[[ 58.5   0.0 -27.3  29.4  38.1 -43.4 -71.4  13.0]
 [-21.3 -11.5  47.8  15.5 -70.1 -49.8  42.2  44.9]]
->
[[-21.3 -11.5  47.8  15.5 -70.1 -49.8  42.2  44.9]
 [ 58.5   0.0 -27.3  29.4  38.1 -43.4 -71.4  13.0]]

[[ 23.6  78.4  29.7  27.4  15.4  35.2  12.6  17.8  46.7  34.4  19.6  38.8]
 [-39.6  71.9  -0.5  -8.3 -31.4  -2.6 -14.0 -11.7  35.5 -12.2  -6.8  20.8]
 [-39.7  48.5   2.2   2.4 -39.6 -23.0  -6.7  -9.0  28.7 -16.6  -2.1  25.0]
 [-24.9  51.2  -3.6   4.4 -45.0 -17.4 -26.0 -21.1  33.2  -3.9  -8.7  28.8]]
->
[[-39.7  48.5   2.2   2.4 -39.6 -23.0  -6.7  -9.0  28.7 -16.6  -2.1  25.0]
 [-39.6  71.9  -0.5  -8.3 -31.4  -2.6 -14.0 -11.7  35.5 -12.2  -6.8  20.8]
 [-24.9  51.2  -3.6   4.4 -45.0 -17.4 -26.0 -21.1  33.2  -3.9  -8.7  28.8]
 [ 23.6  78.4  29.7  27.4  15.4  35.2  12.6  17.8  46.7  34.4  19.6  38.8]]

[[  6.1 -40.0 -50.3 -42.0  54.4 -20.8]
 [ -4.8 -17.4 -34.3 -38.7  34.6   8.5]
 [ -5.7 -15.7 -33.1 -38.5  33.0  10.0]
 [-22.2 -23.0  16.0  26.8 -78.2  18.6]]
->
[[-22.2 -23.0  16.0  26.8 -78.2  18.6]
 [ -5.7 -15.7 -33.1 -38.5  33.0  10.0]
 [ -4.8 -17.4 -34.3 -38.7  34.6   8.5]
 [  6.1 -40.0 -50.3 -42.0  54.4 -20.8]]

[[ -8.9  -0.3  -2.5]
 [-32.7   0.9   9.6]
 [  1.7  23.3  24.9]
 [ -0.3   0.7  -0.9]
 [  6.6  -3.1  -2.3]
 [-24.8 -31.0 -33.2]
 [ -3.0  11.8 -11.3]
 [ 21.1 -73.7   3.9]
 [ 26.0  -3.7 -24.0]
 [  0.3  21.5  22.9]]
->
[[-32.7   0.9   9.6]
 [-24.8 -31.0 -33.2]
 [ -8.9  -0.3  -2.5]
 [ -3.0  11.8 -11.3]
 [ -0.3   0.7  -0.9]
 [  0.3  21.5  22.9]
 [  1.7  23.3  24.9]
 [  6.6  -3.1  -2.3]
 [ 21.1 -73.7   3.9]
 [ 26.0  -3.7 -24.0]]

[[  0.6  13.6 -44.1  45.6 -49.7]
 [-67.3   6.2   4.3 -21.2  39.8]]
->
[[-67.3   6.2   4.3 -21.2  39.8]
 [  0.6  13.6 -44.1  45.6 -49.7]]

[[ 8.2  8.3  8.3]
 [37.8 38.1 37.8]
 [74.9 74.5 74.9]
 [39.5 38.8 39.4]
 [29.1 29.0 29.4]
 [ 6.2  6.5  6.2]
 [23.6 24.4 23.7]
 [31.4 31.1 31.3]
 [ 8.3  8.5  8.3]]
->
[[ 6.2  6.5  6.2]
 [ 8.2  8.3  8.3]
 [ 8.3  8.5  8.3]
 [23.6 24.4 23.7]
 [29.1 29.0 29.4]
 [31.4 31.1 31.3]
 [37.8 38.1 37.8]
 [39.5 38.8 39.4]
 [74.9 74.5 74.9]]

[[ -2.5 -42.8  -7.1 -23.5 -13.1  13.3 -10.9  18.0  37.2  70.7]
 [-42.7   3.8   8.9 -35.6   0.0  22.1  -3.6 -25.0 -16.3  41.7]
 [-22.9  -3.1  -5.6 -12.1   4.6  13.4  -9.9  -0.1   8.3   7.9]
 [ -0.5 -15.4 -17.3 -34.5  -0.1  12.9   2.9  20.9  14.4  12.3]
 [-43.9 -23.1  14.3  15.1  -5.1  21.9  -2.4 -14.5  -7.1   4.5]
 [-43.2   4.8   9.6 -37.5  -0.5  23.8   0.0 -25.8 -19.5  43.7]
 [ -1.3 -32.1 -15.6 -32.3  -2.6  16.9   1.2  20.7  30.4  45.1]]
->
[[-43.9 -23.1  14.3  15.1  -5.1  21.9  -2.4 -14.5  -7.1   4.5]
 [-43.2   4.8   9.6 -37.5  -0.5  23.8   0.0 -25.8 -19.5  43.7]
 [-42.7   3.8   8.9 -35.6   0.0  22.1  -3.6 -25.0 -16.3  41.7]
 [-22.9  -3.1  -5.6 -12.1   4.6  13.4  -9.9  -0.1   8.3   7.9]
 [ -2.5 -42.8  -7.1 -23.5 -13.1  13.3 -10.9  18.0  37.2  70.7]
 [ -1.3 -32.1 -15.6 -32.3  -2.6  16.9   1.2  20.7  30.4  45.1]
 [ -0.5 -15.4 -17.3 -34.5  -0.1  12.9   2.9  20.9  14.4  12.3]]
